Each row has a name. After each piece below comes the name of the row it's from. Each question is about the rows just above it.

[161 145 151 121]  U
[189 121  87 136]  G
[195 127  88 137]  N
[139 159 156 111]  C
[173 117  96 131]  T
[182 149 119 126]  E
[ 94 170 159 157]  J
[139 159 156 118]  H
[ 84 104 118 147]  Z
[ 90 170 106 142]  S
The row with [173 117  96 131] is
T
find: [ 94 170 159 157]
J
find: [195 127  88 137]
N
The row with [189 121  87 136] is
G

[185 156 131 182] : P
[ 82 102 185 149] : V
[193 164  68  92] : L
[193 164 114 110] : Q
[193 164  59 110] : M
[177 155  82 121] : D
find: [193 164 114 110]
Q
Which row holds [ 82 102 185 149]?
V

[156 155 130 106 183 170 128 158] = A
[121 131 139 164 130 143 142  53] = B
[123 104 148 151 127 114 159 167] = W
[145 155  91 136 145 155 101 145] = Y
[155 131 137 157  71 158 129  96] = F
find: [123 104 148 151 127 114 159 167]
W
find: [156 155 130 106 183 170 128 158]
A

[141 118 129 127 104 124 116 133 113 107 144 150 149 171 132 133 133 138
 121 171 127 131 124 117 143 108 125 120 120 130 136 144 124 119 127 156
 125 157  97 123 134 136 136 135] = vigel
[131 118 129 127 146 124 117 133 118 138 117 115 112 105 132 133 126 127
 121  86 127 131 124 117 133 129 125 124 126 130 136 128 127 119 127 115
 129 106 147 123 133 136 136 132] = sovu
[123 118 129 127 161 124 120 129 119 151 106 102 100  76 130 131 120 114
 121  58 127 129 124 124 122 143 130 133 133 130 133 117 135 121 127  99
 134  87 171 129 129 136 133 130] = Vomar
[128 111 129 127 166 116 102 132  97 144  93  95  88 104 123 133 103 130
 117  55 127 131 121 115 139 117 128 124 133 136 136 133 130 119 123 104
 154  84 155 123 129 140 136 125] = Vemu
[141 118 129 127  95 124 117 133 118 107 144 150 171 168 132 133 134 133
 121 189 127 131 124 117 139 117 125 124 120 130 136 144 124 119 127 157
 123 157 103 123 134 136 136 135] = Ruka
[141 108 129 127 104 121 104 133 104 107 142 150 149 168 132 133 133 133
 116 167 127 131 121 113 149 113 125 124 120 130 136 144 124 116 127 156
 125 157 103 123 134 141 136 135] = did
[141 118 129 127 104 124 117 133 118 107 144 150 151 168 132 133 133 133
 121 181 127 131 124 117 139 116 125 124 120 130 136 144 124 119 127 156
 125 157  99 123 134 136 136 135] = fege
[141 118 129 127 104 124 117 133 118 107 144 150 149 172 132 133 133 139
 121 175 127 131 124 117 139 109 125 122 120 130 136 144 124 119 127 156
 125 157  94 123 134 136 136 135] = mef
[141 122 129 127 104 124 117 133 118 107 148 150 149 172 132 133 134 148
 121 180 127 131 124 117 139 113 123 119 120 117 136 144 116 119 127 156
 124 162  85 123 134 136 136 135] = laza
[141 153 129 127 104 143 161 133 166 107 147 150 149 143 132 133 145 133
 146 167 127 131 139 149 115 132 125 125 120 123 124 134 124 144 129 151
 110 157 103 123 134 110 126 135] = Dusus
[134 117 129 127 146 123 112 133 109 133 108 111 111 118 130 133 115 131
 121  85 127 131 124 117 139 117 126 124 128 132 136 137 126 119 127 120
 142 103 141 123 134 136 136 132] = Zono
find: [128 111 129 127 166 116 102 132  97 144  93  95  88 104 123 133 103 130
 117  55 127 131 121 115 139 117 128 124 133 136 136 133 130 119 123 104
 154  84 155 123 129 140 136 125]
Vemu
Where do [141 153 129 127 104 143 161 133 166 107 147 150 149 143 132 133 145 133
 146 167 127 131 139 149 115 132 125 125 120 123 124 134 124 144 129 151
 110 157 103 123 134 110 126 135] appear?
Dusus

[114 154 128 107 144 125 115 119 157 123 167  96 171  94 122 123 115 130
 109  92 159 162  97  99] : funef
[121 118 103 143 109 100 137 125 147 138 142 130 141 130 141 129 101 140
 141 127 150 145 117 131] : zak
[116 126 104 132 116 100 130 121 156 134 154 119 155 118 136 126  96 138
 132 114 159 155 106 121] : vizi
[133  96  91 166  88  89 147 128 135 143 119 161 116 161 148 130  99 140
 159 157 136 128 138 160] : lanag
[146 125 128 141 122 130 124 123 121 121 116 153 115 153 122 122 140 120
 132 153 117 118 149 153] : lagu
[130  75  88 217  74  92 201 168 102 192  92 160  80 166 200 168 115 182
 209 168 120 112 152 156] : fodig
Which row holds [114 154 128 107 144 125 115 119 157 123 167  96 171  94 122 123 115 130
 109  92 159 162  97  99]?
funef
find: [121 118 103 143 109 100 137 125 147 138 142 130 141 130 141 129 101 140
 141 127 150 145 117 131]
zak
Where do [146 125 128 141 122 130 124 123 121 121 116 153 115 153 122 122 140 120
 132 153 117 118 149 153] appear?
lagu
[130  75  88 217  74  92 201 168 102 192  92 160  80 166 200 168 115 182
 209 168 120 112 152 156] is in which row?
fodig

[130 101 168 109 213] = K
[130 109 168 109 188] = R
[130 101 168 109 188] = X
find: [130 109 168 109 188]
R
[130 101 168 109 188] is in which row?
X

[177  80 192 103 176  85] = fitag
[153 112 151 104 136 110] = vobib
[ 98 150 124 136 153 177] = loniv
The row with [ 98 150 124 136 153 177] is
loniv
The row with [153 112 151 104 136 110] is
vobib

[201  87 178 207 187] = peke
[107 148  79 143  91] = Libil
[201  87 178 207 110] = pum
[103 163 130 133 155] = nek
find: [107 148  79 143  91]
Libil
[201  87 178 207 110] is in which row?
pum

[108 175 182 133] -> Bon
[156 140 120 195] -> Gem
[108 175 182 144] -> dinul
[ 88 135 198 126] -> Lotif
find: [108 175 182 133]
Bon
Where do [ 88 135 198 126] appear?
Lotif

[ 60 212 153 134  97 149 186 214 104  93 185 198 172  55  86 111  63 166
 144 148] -> Lem
[ 60 212 153 134  97 149 186 214 104  93 185 198 172  55  86 111 141  53
 117 208] -> tera
[181 116 106 111  62 113 118 111 176 161  85 108 159  93 171 149 100 147
 107 120] -> Mivik
[142 148  52  86 140  68  66 137 126 131 127 154 139  68 120 157 172  72
  77 134] -> moke
[ 58 209 110 113 140  92 136 215  74  72 198 215 162  97  80  83 100  66
 160 214] -> Dalen
find: [ 60 212 153 134  97 149 186 214 104  93 185 198 172  55  86 111 141  53
 117 208]
tera
The row with [ 60 212 153 134  97 149 186 214 104  93 185 198 172  55  86 111  63 166
 144 148] is
Lem

[146 162  58 151 131  85 148 130 129 106]  pipul
[146 162  58 151 161  85 148 130 129 106]  nop
[155 159 211 161 112 140 112 120 122 107]  mubis
The row with [146 162  58 151 131  85 148 130 129 106] is
pipul
find: [155 159 211 161 112 140 112 120 122 107]
mubis
The row with [146 162  58 151 161  85 148 130 129 106] is
nop

[105  78  65 150 127]  piraf
[155 111  60 152 106]  gudof
[ 95 175 111 189 125]  val
[148 171  87 173  90]  zapo
[ 80  92  81 164 135]  petu
[171 169  87 160  90]  bogel
[171 169  87 160  93]  san
[ 80  92  81 164 135] is in which row?
petu
The row with [171 169  87 160  93] is
san

